In the rows, 128 means zero.
Each path below is one point turned by a fixed rotation once a step. After each direction that follows a path, write how fast that rotation turns it, in degrees a step (0 if it stays still).
Each turn is a multiple of 5 degrees from 10 to 175, or 0.
Each row of a path follows its step; steps can be skipped.
Path 1:
step 0: [122 138 124 133 132 128 134 137 136 140 133 129 119 124 132 119 120 125
 113 136 134 130 122 138 142 128 133 128 122 126 132 127 130 130 129 140
 129 127 130 120 120 116 125 133]
step 1: [131 133 118 120 124 133 130 136 141 134 125 137 115 132 124 120 125 130
 129 142 122 132 123 122 126 133 125 131 127 128 136 126 126 123 130 126
 116 125 128 122 126 111 116 126]
step 9: [134 126 123 115 118 132 129 117 136 141 124 118 128 133 130 136 125 124
 122 125 129 123 118 135 136 124 124 134 118 120 126 131 128 129 132 138
 128 127 134 134 116 141 127 128]
step 11: [134 125 130 129 117 127 134 121 131 128 129 131 134 134 134 124 124 127
 115 124 130 119 129 143 130 120 130 117 135 124 120 139 112 126 131 134
 119 128 119 127 116 127 129 132]
step 12: [118 119 127 123 115 130 134 127 121 141 132 139 128 132 119 125 128 117
 122 129 125 134 124 140 139 129 124 120 125 129 130 126 122 125 131 124
 116 135 124 125 117 133 125 121]
step 15: [127 122 127 132 115 138 125 127 126 135 121 129 134 130 122 122 128 115
 129 112 120 131 119 128 132 124 126 136 121 127 135 143 129 130 136 120
 129 119 139 133 123 124 129 131]
step 19: [122 137 119 134 116 127 129 131 139 132 128 129 118 130 128 119 122 131
 126 131 106 133 122 132 125 131 116 123 132 142 128 122 131 124 127 128
 128 124 130 122 130 124 119 131]
step 24: [125 115 122 126 129 141 124 130 126 118 125 144 126 131 132 121 116 136
 125 122 125 134 136 122 140 134 127 124 124 127 130 129 133 120 126 129
 126 117 130 122 114 132 127 127]
step 30: [123 121 125 129 121 124 131 126 134 122 134 145 125 130 128 133 122 125
 118 136 122 129 127 126 140 127 130 119 123 131 136 124 123 130 127 118
 120 128 114 126 119 117 126 114]
step 34: [136 130 127 130 124 123 116 137 141 130 124 126 128 138 138 125 126 123
 129 124 133 127 112 129 137 130 134 134 141 121 137 137 124 138 124 127
 131 131 126 128 122 117 134 131]
[125 127 127 128 129 124 128 131 127 127 131 133 128 129 128 124 127 129
 126 131 129 126 131 130 128 130 126 127 128 129 125 132 128 127 125 129
 129 131 128 128 124 127 129 127]  60
[129 129 130 125 129 126 126 130 130 126 125 127 128 129 125 128 127 131
 128 129 128 126 129 131 129 124 125 131 127 126 131 126 129 127 127 128
 127 129 128 132 129 127 130 123]  90
[127 129 127 125 128 130 128 129 130 129 128 127 126 124 128 127 124 132
 133 129 128 131 131 129 128 132 128 128 130 129 126 128 128 128 129 131
 130 125 129 128 130 127 129 127]  20
[125 125 128 125 129 132 129 125 128 131 127 129 127 129 125 130 128 124
 127 130 127 129 132 125 128 129 129 131 125 128 130 131 129 125 126 128
 128 129 130 126 127 127 128 126]  125
[126 125 128 125 127 127 131 129 128 128 129 128 128 130 130 127 132 130
 126 127 128 132 125 128 132 129 129 128 126 130 128 125 130 130 128 127
 131 126 131 131 126 126 128 125]  120
Path 2:
step 15: [127 121 122 128 140 130 125 133 126 125 134 125 135 141 135 139 127 138
 124 121 124 130 137 134 119 139 134 135 134 122 130 131 125 127 121 138
 132 140 122 131 128 124 126 120]
step 16: [122 133 121 132 119 130 124 126 126 124 124 136 130 132 134 126 133 130
 139 133 122 123 137 132 123 117 134 136 130 122 125 129 120 137 128 124
 132 114 115 130 122 136 132 141]
step 17: [136 120 134 131 122 128 122 122 129 129 117 127 119 129 115 129 129 122
 130 126 136 129 124 128 120 131 147 121 122 126 127 137 124 119 133 134
 131 121 131 128 140 119 133 130]
step 20: [132 120 130 114 138 135 125 132 117 127 115 133 121 122 143 129 130 125
 126 135 129 134 135 128 130 129 132 126 121 129 129 137 128 113 124 128
 121 136 134 126 119 125 128 129]
step 21: [130 124 132 132 125 117 124 133 133 109 133 126 138 125 128 122 126 126
 138 129 118 142 126 131 129 124 123 134 131 119 129 132 124 130 123 137
 129 131 121 118 120 120 120 124]
step 25: [134 136 121 125 121 126 124 124 117 143 138 124 128 118 130 131 127 126
 118 124 124 140 130 141 132 138 128 134 133 130 128 126 123 119 133 131
 115 126 132 129 129 135 128 131]
step 27: [114 128 121 131 128 123 122 132 126 126 116 127 127 131 122 132 126 130
 137 119 131 140 130 131 122 132 124 133 124 116 119 129 129 127 116 123
 138 122 129 126 113 129 137 125]
step 28: [120 143 132 135 125 123 124 127 124 124 129 134 126 133 128 130 129 111
 135 127 130 128 133 125 128 130 136 125 123 131 134 130 125 127 128 138
 112 112 127 127 136 125 121 126]
step 31: [128 136 129 124 124 138 117 131 139 121 119 127 133 121 138 124 130 126
 118 125 120 124 133 135 123 139 140 124 134 132 127 138 123 119 135 133
 124 129 124 124 128 127 130 139]
step 41: [119 126 114 117 127 132 118 131 123 143 127 139 137 134 124 130 128 126
 131 139 124 122 132 138 125 121 129 128 132 130 126 131 123 131 127 124
 128 134 134 128 121 133 142 127]
[132 131 126 128 128 129 131 127 128 129 125 129 126 126 126 125 129 128
 129 131 130 127 130 129 127 131 129 128 127 130 126 126 128 127 124 131
 127 131 128 128 130 124 126 131]  125
[128 128 123 127 128 128 132 127 125 130 131 129 128 127 129 127 130 125
 131 128 125 129 130 128 129 129 126 130 125 127 125 131 131 125 128 127
 130 127 127 129 128 130 130 128]  155
[131 129 131 124 130 129 129 130 129 128 125 127 130 124 129 130 128 127
 125 126 128 130 131 127 130 131 124 129 127 127 126 128 125 129 127 129
 130 127 127 127 128 131 126 127]  60
[125 132 128 127 126 125 128 126 131 127 128 125 128 128 130 131 132 128
 128 126 126 129 130 127 128 129 129 131 130 130 127 123 130 127 129 126
 126 127 125 130 128 126 127 130]  120
[124 129 130 129 129 132 133 129 129 126 127 126 129 129 127 127 126 128
 132 127 126 128 128 124 132 128 128 128 128 129 131 130 129 126 126 130
 124 130 130 129 124 127 126 128]  45
[131 127 126 132 129 127 132 125 126 127 129 125 129 128 126 133 125 129
 127 129 125 128 128 131 129 128 126 128 128 131 130 127 128 131 128 129
 127 131 126 131 129 130 128 127]  100
Path 3:
step 2: [120 115 129 117 133 124 131 139 132 121 133 119 134 129 132 129 126 122
 133 125 135 126 130 115 142 118 138 133 134 125 132 131 118 117 129 126
 121 133 126 131 123 121 124 126]
step 3: [132 128 127 134 128 134 129 139 132 136 117 125 121 127 111 131 132 135
 114 120 129 131 127 127 131 131 129 123 117 126 135 123 134 137 128 137
 138 131 118 120 136 124 128 130]
step 9: [135 133 133 124 118 135 129 115 122 125 133 123 138 140 130 130 131 131
 124 123 127 117 123 127 139 123 124 125 137 125 124 131 118 121 130 130
 148 130 130 129 126 118 130 126]
step 13: [135 131 137 132 128 132 133 123 122 129 121 118 118 123 131 121 130 121
 128 137 127 129 116 123 139 125 137 124 129 126 140 129 135 117 120 116
 122 132 126 125 139 125 123 120]
step 17: [124 131 127 127 132 109 115 133 123 136 134 132 127 121 138 127 128 131
 132 127 127 111 123 123 140 133 124 125 132 119 122 137 128 131 127 131
 127 133 127 131 128 127 113 126]
step 22: [124 139 121 128 130 132 120 140 117 126 133 135 130 129 125 130 131 126
 125 125 138 127 120 124 116 138 135 141 129 122 125 136 124 117 129 128
 134 121 131 118 132 115 128 128]
step 24: [128 129 120 136 127 127 119 131 132 130 130 132 128 136 136 132 134 131
 131 129 125 133 118 125 136 127 125 129 128 122 143 122 134 135 120 131
 137 142 130 130 128 109 138 121]
step 26: [137 125 133 136 127 126 136 129 128 145 135 128 127 128 125 133 118 130
 120 135 121 123 128 130 124 136 126 137 124 136 134 118 142 119 133 138
 139 127 122 126 135 127 127 125]
step 31: [125 130 130 123 130 131 137 125 126 137 119 127 120 143 132 137 143 121
 128 128 127 120 119 133 129 128 136 127 123 134 135 117 125 118 128 124
 117 136 118 125 128 129 133 123]
step 34: [134 137 141 132 134 131 128 122 134 138 118 117 138 132 120 132 128 121
 126 121 126 122 126 133 127 128 135 141 127 120 129 140 128 129 121 129
 122 127 129 128 130 112 124 125]
[126 126 128 127 127 126 130 128 128 126 125 129 128 128 128 132 128 131
 129 130 129 126 130 126 127 132 131 124 131 130 128 132 128 126 124 126
 128 129 124 129 126 130 130 130]  175
[130 129 127 127 130 123 128 129 131 129 129 127 126 125 132 128 126 129
 130 127 127 132 129 127 128 129 128 129 130 127 128 128 132 127 131 128
 130 130 130 131 125 131 126 125]  115
[128 131 123 127 127 127 127 130 124 127 126 129 130 125 129 129 126 129
 126 128 130 128 129 129 128 124 130 129 124 129 129 129 129 128 125 131
 129 125 127 129 128 132 129 126]  100
[128 127 127 129 130 129 128 129 128 131 126 130 127 123 127 126 131 124
 127 130 130 132 129 127 130 127 127 123 129 127 125 131 129 127 130 126
 129 126 126 126 130 130 129 130]  145
[124 131 129 126 129 129 128 129 127 125 129 128 127 129 128 126 126 130
 133 130 128 133 128 131 128 128 130 127 128 128 131 129 128 127 129 125
 128 128 132 129 132 127 131 127]  125
[128 128 129 128 128 130 131 125 125 129 127 129 126 129 131 128 125 127
 130 129 130 124 127 131 125 127 127 129 130 125 127 132 129 124 131 128
 129 129 125 126 130 128 126 126]  85
[126 130 129 129 130 129 130 127 128 129 126 128 132 126 127 133 133 127
 128 128 126 129 130 130 122 128 127 129 127 130 129 128 130 128 131 128
 128 128 130 130 129 127 127 129]  95
[128 128 126 129 127 127 131 125 124 129 130 131 128 128 131 126 129 124
 131 130 127 130 130 128 129 129 128 128 126 128 132 126 128 130 125 129
 125 131 127 127 126 127 126 131]  60
Path 4:
step 1: [142 126 132 124 122 129 124 124 120 124 124 134 126 123 126 128 110 122
 131 133 133 126 136 149 129 125 130 137 128 130 137 120 142 120 132 128
 130 131 126 131 125 132 129 127]
step 3: [134 120 129 135 128 120 126 130 121 133 134 126 132 127 130 132 117 118
 121 120 128 138 120 132 127 131 123 141 117 114 138 138 133 122 135 130
 132 142 128 126 124 127 124 123]
step 6: [134 119 131 130 128 124 136 120 134 127 127 138 131 141 122 130 130 136
 127 118 135 130 129 133 131 140 129 137 139 118 134 133 114 136 131 131
 135 137 130 127 120 124 128 117]
step 8: [136 122 126 132 129 132 127 141 141 131 125 125 136 136 126 140 118 145
 131 119 128 135 129 127 134 139 119 126 127 137 126 120 131 139 129 128
 131 123 135 129 119 124 132 123]
step 18: [130 112 140 137 126 142 129 137 128 130 115 126 134 132 135 128 123 137
 133 130 121 129 129 133 141 137 128 128 131 137 131 114 127 138 135 124
 125 129 128 129 125 125 129 123]
step 22: [134 130 140 130 131 124 125 132 128 124 125 132 130 126 125 142 110 118
 125 133 135 130 126 127 132 136 121 140 121 121 131 129 136 127 136 118
 128 143 131 132 128 135 131 123]
step 23: [141 128 123 128 121 115 131 137 117 128 127 132 116 126 131 117 125 122
 128 134 130 134 135 133 117 134 127 136 129 121 126 121 124 132 128 118
 132 130 125 143 124 129 136 117]
step 31: [134 119 128 132 126 134 118 135 124 127 115 131 120 121 133 127 115 136
 133 138 133 135 135 134 138 131 116 130 125 135 123 115 135 129 131 117
 135 130 126 134 129 128 125 124]
step 34: [133 122 120 133 122 124 125 142 125 131 123 128 130 123 136 122 119 131
 124 131 131 137 131 134 119 130 130 140 116 128 122 125 120 118 136 133
 116 136 127 119 120 133 128 119]
step 37: [122 119 126 131 114 132 129 134 129 123 123 129 135 133 131 126 120 138
 128 120 120 132 131 134 125 139 133 136 140 140 137 123 121 136 129 121
 125 124 128 126 113 122 126 121]
[125 127 128 132 127 130 129 133 129 130 130 127 129 125 131 125 127 126
 128 128 125 133 133 126 128 126 130 129 129 128 126 127 126 130 128 128
 127 126 129 128 127 126 128 129]  135
[129 127 126 129 126 127 124 129 131 130 127 130 129 127 128 131 128 128
 130 129 126 127 126 131 128 128 131 130 130 131 125 129 129 125 127 128
 127 126 123 127 129 124 130 128]  110
[128 128 128 131 124 129 129 129 127 129 130 126 132 129 127 129 127 131
 127 127 126 129 122 129 126 127 126 124 125 129 127 129 125 128 127 125
 126 127 127 130 125 131 127 130]  135
[129 128 128 127 131 125 127 130 129 128 129 128 130 128 128 127 124 123
 126 131 127 126 128 131 128 128 125 128 128 129 125 126 126 124 127 128
 132 127 129 130 129 130 124 129]  35
[129 131 128 127 130 130 126 130 130 128 128 131 125 127 127 125 128 130
 129 127 129 130 123 131 129 129 129 128 127 124 129 124 127 131 127 128
 132 127 128 128 126 125 128 130]  170
[128 126 125 127 128 127 123 129 123 126 129 127 126 126 129 127 130 129
 129 126 130 128 130 128 126 128 125 126 131 128 127 131 128 128 126 125
 132 127 127 129 126 125 126 128]  175
[127 128 124 125 128 131 129 129 126 126 130 125 127 128 129 127 126 130
 130 128 129 129 129 130 126 130 127 128 130 133 129 123 131 125 128 131
 125 127 129 126 126 129 128 129]  110
